M =
101	89	108	92	87	76	96
130	115	109	92	119	121	112
100	93	106	98	82	124	111
84	115	87	109	96	78	101
85	106	89	105	103	96	98
73	67	99	102	75	128	95
85	82	102	99	83	109	98
121	103	114	89	86	123	120
136	130	97	105	155	94	95
92	83	95	110	102	129	92
115	80	113	88	119	123	91
108	83	116	87	89	146	112
93	113	98	99	77	95	117
92	104	90	108	111	83	88
113	122	98	98	116	75	101
102	105	93	106	118	71	85
M[0, -7]: 101
M[2, 2]: 106
M[:, 0]: [101, 130, 100, 84, 85, 73, 85, 121, 136, 92, 115, 108, 93, 92, 113, 102]
M[3, 4]: 96
M[0]: [101, 89, 108, 92, 87, 76, 96]
M[0, -2]: 76
M[13, 6]: 88
M[-7, -2]: 129
M[:, -6]: [89, 115, 93, 115, 106, 67, 82, 103, 130, 83, 80, 83, 113, 104, 122, 105]
M[-4, -4]: 99
M[-9, 6]: 120
M[0, -3]: 87
M[13, 1]: 104
M[:, 3]: [92, 92, 98, 109, 105, 102, 99, 89, 105, 110, 88, 87, 99, 108, 98, 106]
M[10, -5]: 113
M[-15]: [130, 115, 109, 92, 119, 121, 112]
M[-11, -3]: 75
M[:, -5]: [108, 109, 106, 87, 89, 99, 102, 114, 97, 95, 113, 116, 98, 90, 98, 93]
M[-12]: [85, 106, 89, 105, 103, 96, 98]
M[-4]: [93, 113, 98, 99, 77, 95, 117]
M[14]: [113, 122, 98, 98, 116, 75, 101]
M[-10, 5]: 109
M[10, -3]: 119
M[-8, -4]: 105
M[7, 3]: 89
M[-7, -1]: 92
M[13, 3]: 108
M[-12, -6]: 106
M[10, 3]: 88
M[-15, -1]: 112
M[-11, -5]: 99
M[-2, 5]: 75
M[8, -2]: 94
M[6, -4]: 99

data = 127	115	86	129	117	151	73	104	79	104	86	118	61	56
data[0] -> 127
data[9] -> 104
data[7] -> 104
data[1] -> 115

B = [[86, 114, 95, 86, 108, 114, 108], [81, 90, 69, 74, 96, 77, 104], [94, 88, 109, 108, 121, 137, 117], [102, 89, 98, 105, 88, 81, 109], [106, 99, 116, 116, 122, 124, 111], [116, 88, 96, 103, 74, 80, 104], [107, 97, 116, 123, 124, 122, 104], [122, 83, 93, 102, 69, 68, 94], [103, 99, 115, 126, 126, 118, 104], [126, 78, 79, 99, 52, 52, 112], [101, 100, 118, 129, 120, 122, 106], [139, 87, 82, 90, 50, 36, 85], [94, 94, 115, 130, 122, 125, 114]]
B[0,0] -> 86
B[12,4] -> 122
B[11,6] -> 85
B[7] -> [122, 83, 93, 102, 69, 68, 94]
B[9] -> [126, 78, 79, 99, 52, 52, 112]
B[4,6] -> 111
B[0,4] -> 108
B[:, 6] -> [108, 104, 117, 109, 111, 104, 104, 94, 104, 112, 106, 85, 114]
B[2,5] -> 137
B[4,0] -> 106
B[9,1] -> 78
B[5,2] -> 96
B[:, 4] -> [108, 96, 121, 88, 122, 74, 124, 69, 126, 52, 120, 50, 122]
B[4,2] -> 116
B[0,5] -> 114
B[10,5] -> 122
B[10,4] -> 120
B[6,0] -> 107
B[2,3] -> 108
B[6,2] -> 116
B[0] -> [86, 114, 95, 86, 108, 114, 108]
B[3,0] -> 102
B[2,1] -> 88
B[1,4] -> 96
B[4] -> [106, 99, 116, 116, 122, 124, 111]
B[10,1] -> 100
B[2,2] -> 109
B[7,0] -> 122
B[9,0] -> 126
B[6,3] -> 123
B[6,1] -> 97
